One hidden turn or mirror swaps the rows below in pairs. Which row is each named row swapped with?
The rows were stretched afterwards, more along some directions than others.
bokek: [  0  10  21  19 -24 -42 -10 -36   5 -18  53 -13  -7  20 -14  19  47  11
  -7  15]
sebem: [ 18  25  35  17 -15 -23   7 -28  17 -30  51 -10  -4  -1  -9  13  55  22
   4  24]
piro: [-38  14  35  29   7  -1  48 -25 -19   1  -4  57   2  38   9 -16 -16 -11
 -35  41]
Per: [ 14 -19 -13  57 -25   7   2 -21 -36   9  -5 -26   6 -11 -16 -37 -13  10
 -11 -13]
mibes: [ 14  10 -11 -51  41  20  11  36  16 -16 -47  28   5  29  21  34 -33 -10
   7 -15]
daz: [-30  15  46  16  16  -3  43 -15 -14  -8  -9  60   2  33  16   6 -22 -23
 -29  32]
gir: [ 18   4  23   0  -5 -24 -11  -2 -10 -18  35 -10 -17   1   0  36  45   8
  36   8]
fuva: [ 14   2 -27 -50  29  19   8  41   8 -19 -45  20   9  10  25  28 -33  -9
   2  -1]
kodu: [  3 -20  -8  47 -23  16  -3 -21 -22  18  27 -33  27 -31 -29 -44  -3  14
  -4  16]
ziki: [ 17  13  29  19  -4 -27  -5 -21   3 -27  65   0  -9   8  -3  29  45  17
   0   9]
livi: [ 21  24  27  -3 -21 -21  -5  -8  17 -48  53  -7 -18   8  -5  38  31   3
   6  -2]
vur: [  2 -19  -8  21   1  16   0  13 -24  19  -1 -48  14 -32 -23 -57   2   3
  23 -11]
kuz: [  6 -18 -23  37 -33  19   1 -20 -13  21 -18 -23  -2  -1 -23 -26  12  24
   0  20]
gorub: [ -3 -16 -27  46 -17  14 -14 -12 -21  19   2 -12  10 -11 -25 -31 -12  19
  -3  -7]
bave: [-12  15 -14  36 -29  19   1 -23  -5  21 -17  -2  16 -12 -37 -47 -12  30
  -4  -4]
nug: [ 28   2  28  23 -24 -35   2 -31 -11 -32  52  -6 -29   1  10  20  53   6
  -3   2]
gibak: [ -3   2  31  -7 -12 -42 -23 -23   0  -8  52 -12 -17  22  -8  20  35  -7
  -8  21]
morum: [-38   8  27  16  10  -3  36 -12  -2 -10   0  53   0  37   7  -3 -21 -27
 -41  29]
Gozut: [ 30   5  49   8   1 -27  -5 -16 -14 -24  40 -19  -7  40  -8  16  42  -4
  -8  12]
Ral: [  1  -7 -14  22  -2  28   5 -19   4  48 -25 -35  12 -16 -19 -26 -11  42
  15  12]
bas: [ 22  15 -10 -43  36  28   9  32  13 -17 -47  34   7  25  14  32 -37  -7
  15  -9]
Rel: [-38  12  29  16  13  -4  32  -8   1 -19   9  56 -13  37   3  -5 -10 -27
 -35  43]
kifa: [  5   8  33  17 -43 -22   6 -35 -16 -18  62  -1   3 -24 -15  12  42   1
  27  13]
zuzu: [-42   5  32  25  17   3  48 -10 -19 -12   5  52  -5  29   8  -9 -27 -14
 -37  47]
Muk: [  5  -9 -13  33   6  15  -7 -16 -10  34 -20 -44  18   3 -24 -48  -5  28
   2 -14]
revoz: [ 18  12 -11 -56  34  22  11  31 -10 -12 -54  24  22  38  17  19 -27  -5
  -2 -14]
lok: [-23  -5   7  47 -15  29   9 -27 -20  20   2 -10 -15  -6 -23 -78  -8  12
 -17   0]
pid: [-40  17  30  24   8  -6  50  -6  -4  -8 -14  43   9  40   7   1  -5 -13
 -41  43]
rabo: [-10  -6 -11  40  -9  16  -7 -11 -36  15 -18 -20   8   5 -34 -60 -13  12
   2  -1]
Ziv: [-48  20  36  27  23   7  49  -2 -10 -13  -8  48  -5  36  15  -4 -25 -11
 -29  43]
Mebaz: [ 14  27  33   5 -24 -36  -3 -31   9 -26  49   4 -11  22  -5   9  57   8
  -7  -1]
silev: [ -6   2 -16  10  -7  24  -4   3 -23  11 -10 -26  21 -32 -34 -56 -25  21
  13  13]
zovez: [-40  11  38  34  17  -3  45 -14 -17  -5 -19  60  -5  42   4  -6 -26 -28
 -29  26]
nugi: [-16   6 -12  48  -6  19  13 -14 -27  25 -19 -19   8  16 -33 -67 -13  24
  -7 -11]
lef: [-38  -2  36   1  14  -7  35  -4 -21   1 -10  51   2  20  18   4 -19 -28
 -15  33]
Vep: [ 24   8  -8 -56  31  21   3  39  26  -8 -49  22  16  16  29  38 -28  -7
   6  -8]
Fas: [-12  30  52  13 -18 -22  16 -31   2 -11  35  17 -16 -19  -8  -2  45  19
  19  42]
letud: [ 29   1 -12 -53  21  12  -1  34  16 -16 -50  35   8   4  30  48 -31 -13
   8 -11]
pepu: [ 26   9 -22 -52  26  14   7  29  18 -32 -23  23   9  13  18  32 -20  -9
  -2  -7]
telu: [ -8  -6 -16   9 -10  19   2 -14 -16  32 -32 -36   2 -33 -22 -44 -11  37
  16  18]
sekal: [ 17  -5 -16 -52  30  18  14  40  10  -7 -41  11  28  -6  24  33 -36  -8
  13   0]
befu: [ 25   8 -14 -63  25  21  -7  36  12 -25 -36  25  16  10  31  31 -32 -12
   0 -12]
vam: [-48  11  31   8  17   3  36  -3 -16  -9   2  52  -5  49   9  -8 -23 -17
 -35  40]
dab: [ -2  14  50  11 -23 -35   3 -41   1  -6  37 -15  -3 -15 -10   1  32  11
  -6  34]
Kal: [-16  39  39  12   1 -23  12 -25  -1 -23  51   7 -20  22 -21 -21  44  23
 -11  16]
tuz: [ 29   7 -18 -57  33   7   0  44   9 -18 -53  21  12  26  28  37 -24 -13
   7 -16]

Gozut swaps with kuz
kodu swaps with gir
ziki swaps with gorub
sebem swaps with rabo
zovez swaps with pepu

One hidden turn or mirror swaps the rows below in pairs. Which row is each named row swapped with?
The rows were stretched afterwards, more along some directions than others.
guga: [-43 -22   3  42   8   1 -56 -60  -3 -20  11  10 -14  54 -13  16  -3   0
   3 -30  16]
fefeg: [ -5   8   0 -24 -24   1  -9  15  -4 -15   2  12  -3  21  11 -47  71  19
  13  35 -17]
mola: [-55  38 -13  36  34  20  -2  10 -18   8  11  -9  -4   1 -26  44  -6   9
  16  28  36]
Nolon: [ -8 -33 -41 -44 -20   0   0  25 -48  18   0  18  14   8  14 -39  -7 -13
  -8  27  16]
kamiz: [  9 -22 -51 -14  18  55  17  10 -11  17  -1   3  27 -41 -49  32 -28 -25
 -52  -8  33]
pazi: [ 27 -48 -19  -5   3  -3 -24 -36  -3  29  15  17  20  24  -2 -17  27 -16
 -15  41  14]
Gev: [ -1 -50 -39  -3  27   7  27   2  -4  19  -9  13  43 -26 -23  11   2 -14
 -24  -2  -6]
rem: [-10 -14  -8 -11  20  26 -39 -40  -3   0  43  24  41  59 -16  11  16 -20
 -17  29  34]
vese: [-12  22  25  42   3 -20 -13 -38   0  12 -18  30 -25  14   8  11  -1  34
  19  -2  -3]
zum: [ 43  36  42  11 -38 -11 -30  20 -30  23   9  -7 -27  -1  18  19  -8  -1
  23  10  19]
fusa: [-19   4   7  32 -22 -52 -31 -35   8 -25 -25  23 -32  18  13  -9  72  50
  17 -21 -31]
mebab: [-21 -15 -16  -2 -35 -23  58   1 -15 -16  24 -39  -8  19  37 -10   0  23
 -16  27 -30]
Roz: [  1  17  35  -7 -26  31 -26 -13  -5  11 -16   7  -7  38  14  39   1   1
  48   8  15]
zuri: [ -7   5  31  -1 -25   4  12 -29  28 -26  -1 -19  -3  11  13  48  10  21
  30 -18 -19]
zis: [ 21 -27 -20  -8   9  12 -24 -24  -9  10  17  21  22  46   8 -30   4 -23
 -40  35  16]
Mezu: [-40  -6   1  21 -21 -45  56 -20   8 -28   6 -42 -17  32  46 -23  27  33
  -5  28 -40]
luduf: [  6  -1 -47 -31 -27  -2  -5  47 -25 -11   5  17  14  21  10 -59  24  -1
  -9  21   1]
midaf: [ 28  -8 -17   3  50  17 -30 -12 -20  19  15   4  39  27 -25   5 -12 -26
 -29   0  39]
suga: [-40  13 -19   9 -45  -6  17 -14   6 -20   1 -34 -36 -33 -47  29 -30  -3
 -15 -12  11]
vafug: [-11 -20  13  21 -31 -43 -27 -29   4 -32 -19  23 -41  19  11 -11  79  57
  23 -20 -34]
punev: [-11   9  39   1 -27 -13 -24 -52   4 -20  -1 -18 -18  47  23  30   4  26
  41 -12  -9]
Lik: [ 37  29  28  26  -9 -13 -38   3 -31  32  -5  -6 -38 -25  -4  48 -16   1
  23 -11  24]
togan: [ 11  -9  25 -11 -45  35 -16 -19   2   7 -21  22  -6  13  15  53   5   0
  28   9   3]
soko: [ 40   9  29 -13 -38 -35  -4  -1 -25   3  27 -31 -24   4  -3  20 -28  14
  11 -21  24]
fikav: [-11 -66 -16 -25  25  -1  40 -45  21 -12  24 -18  39 -14 -13  12  -2   2
 -31   6  -1]
Dedad: [ 37  21  47   2 -13 -32   5  -2  -8  14  15 -24 -26  -6  13  30   9  19
  16 -15  12]
duru: [-49 -42 -31 -30 -19 -10  16  -4  -7 -28  38   4  25  36   2 -37  16  -5
  -3  19  -4]
Vug: [ -8  16 -15 -21   8  13  -2  17 -12   1  -1   4 -10   0 -22 -22  53  33
  -8  10   6]
posot: [-30  -5  -4 -20  23   1   0 -10  -7 -14   0 -17  -2  36  -8 -50  56  54
  15 -17  -2]
miv: [  3 -12 -29 -47 -46 -15   6   5 -18 -12  17  34  24  21  31 -48  18  -4
 -32  30  -5]
misok: [ 32  11  28  -9 -23 -22  -4   5 -30   9  17 -11 -24   0  11  33 -18  11
  -4 -29  25]
falam: [-30  16 -16  16  27  29  14   7 -16   9  29  -8  17 -10 -24  60 -20  11
   1  25  26]
peg: [-47   0 -11  24 -46 -13  33 -35  -3 -12   8 -50 -75   8 -30  26  -5  39
   8 -14  -1]
Kefo: [ 24   4  34   2 -15  34 -17 -12   4   6 -20   2   1   1 -11  46 -21   7
  37  -9  13]
Sezev: [ -2  28   2  22  -9 -15 -30 -10 -11   9 -34  39   8  -6   4  -5 -41 -17
 -12  -5   8]
rut: [-28 -10 -23  50   0  13 -56 -31 -14  -9 -12  11 -27  36 -26  17   0  -6
   2 -25  23]
Zos: [  0  20 -28  34 -10  -9 -41  -9 -25  16 -29  38 -19   5 -12  27 -41  -6
  -8 -10  18]
motil: [-25  15  17  16 -35 -13  27 -13   9 -26   4 -42 -42  -5 -44  18 -15  11
   3 -25  11]
Zed: [ 16 -25 -38  -2  40  19  10  -8  22  -9  27  -6  48 -14 -41  20  -2 -11
 -36   0  21]
dudi: [ 15   1 -11 -11 -11   5   7  35 -25  14 -26  11 -12   0  12 -42  61  21
 -15   7 -22]
kebe: [ -5 -35 -18  38   7   9 -64 -39 -25  -4  -7  21 -17  49 -24  24  -7  -5
   0 -31  29]
kep: [ 16 -17 -19 -50 -50  24   6  44 -42  20  12  34   0  24  24 -40  26 -12
 -19  36   6]
mefo: [-16  -8  -1  25 -41 -38 -29 -21 -10   6 -44  29 -39  -3   9   8  66  36
  21 -14 -35]
ziza: [  2  24  42   3  -7  17 -12 -33   6  -5  -1 -29   4  25  -7  62  -7  26
  33 -23   9]
tutet: [ 14 -37  -6 -31  24  39  24 -24  10  11  21  14  47   7 -22  36  13   1
 -36   1  15]
bubu: [-39   8  -9  28 -37 -25  17 -25  21 -44  11 -26 -60 -13 -22  14   2  34
  -8 -16 -14]
runen: [ 37  32   8   6 -25  -7 -37  29 -42  33   7  13 -16  -9   3  45 -34 -23
  17  -6  37]
nok: [ 10  35  28  27 -12  -4 -33   0 -10  15 -38  45  -1  11  -6   4 -21 -13
  20   2  15]

fikav swaps with Nolon
bubu swaps with Zos
duru swaps with Gev
Sezev swaps with suga
Roz swaps with Dedad
pazi swaps with posot

